Each path below is one point turned by a fixed rotation once a step. After each direction that follows a path, write how fast that rotation turns it, in degrees a step (0 if it stays still).
Each turn is a multiple of 5 degrees from 10 to 175, or 0.
Each row of a path follows its step; steps can be skipped.
Path 1:
step 0: [-14 -14  -1   6 -21  20 -17 -42 -25  11  35  21 -10 -21  22  27 -21  10
  17 -41 -34  35   4   6   1  12   5 -29  28 -15 -10 -12  -8 -25  -8 -19
  14 -19]
step 1: [  3  -7  14   8   5  44   7  -1 -32   0  21 -25  -2 -13  13 -17  -6  13
  -2   3  35   6   0 -18  -3 -10   8  -6 -11  24  11 -12 -38  -5  44  35
 -55 -17]
step 2: [ -9  11 -15  15   0   3  -4 -13   8  -2   3  -7   9 -30  30  38 -24  32
  -8  16 -18 -40  11 -19   7  -4  -2 -19 -11 -43 -13  22  11  28  37 -32
  -1 -34]
step 3: [  5 -10  -6 -29   4   5  24   5 -35 -17  14  37 -26   6 -22  11 -12   4
 -22 -42 -45  -5   3   9 -14  17  -2 -11 -14  19  21  30 -25  29   9  16
 -33 -12]
step 4: [-23   1  11  -2   6 -54  15  -5  27  14   1  -4 -10  -2   8   3 -13   3
   2 -12  17 -58  11  -4  -6 -36 -21   7 -27  25   1 -39 -18   1  28 -10
 -29  -6]
step 5: [ -7  26 -27   1  -2 -21 -30 -29   2   3  -7 -15 -31 -11 -36  13 -23 -12
  18  22 -55 -12 -24 -14 -28  18 -33  12  -5  -4  -2  19 -13  15  -5  26
  21  -2]
step 6: [-33 -22  11  -3  -9  15  15  11   0  18  -1  26 -23  -2 -55   5 -11  13
  11   0  -7 -20   5  39  16  -7   3 -35  -2  41 -17 -32  15 -25   7  33
  10  11]
step 7: [  4  -6 -21  22   9   0 -17 -45  20 -21   6  19 -11 -16   6  -3   1  18
  13  42  37 -38  -7 -20   0 -29   1  24  37  18 -14   7 -18  11 -17  28
   0  28]
step 8: [ -8 -24  13  12  -6  34 -21 -16  16  11   7  20   0  19 -20  15   9 -46
   0  10 -50 -13  11 -39  43  10  18  -7  16   2 -16  16  23 -13  -8   9
   3 -31]
step 9: [ -1 -12   5 -23  16  32  17  12  20   6 -19  42   9 -46  28 -10   3  14
   2 -25  -2  21   6  -7   4 -21  -4  31  31  50 -10  -3 -21 -20  18  10
   6  -5]
Speeds:
[  2   6  -4  10  -1  -2 -14   5  14  -3  -5   1   2 -12  -4  -1   1   4
  -5   0  15  -5   8   7   4 -10  -7   6   0  -6   9   3  -8  -6   5  -2
  -7   1] -> 135
[  5   0   3   1  12  -3 -16  -5   4  -5   7   5  -4  10  -1   2   1   0
   5  -5  -2   1  -2  11   0  15 -10  -3   9  -6   1   7   9   0   5   2
   1 -13] -> 135
[ -1  -8  -2  -5   4   3  11   3   0   4  -1   0  -4  -5   1   8   9   8
  10  -3   4  -7   3  -3  -3  12 -10  11 -18  -5  11   4   3  -3  -8  -2
  -2  -5] -> 45
[  6  -4  16  -6   7 -16   6 -10 -10  -7  -1   3  -2  -4  -2   8  -7   2
   4   2  15   7   2   0   4  -1   0  -2   6   7   2   0  -2  -7  -6  -1
 -12   4] -> 120
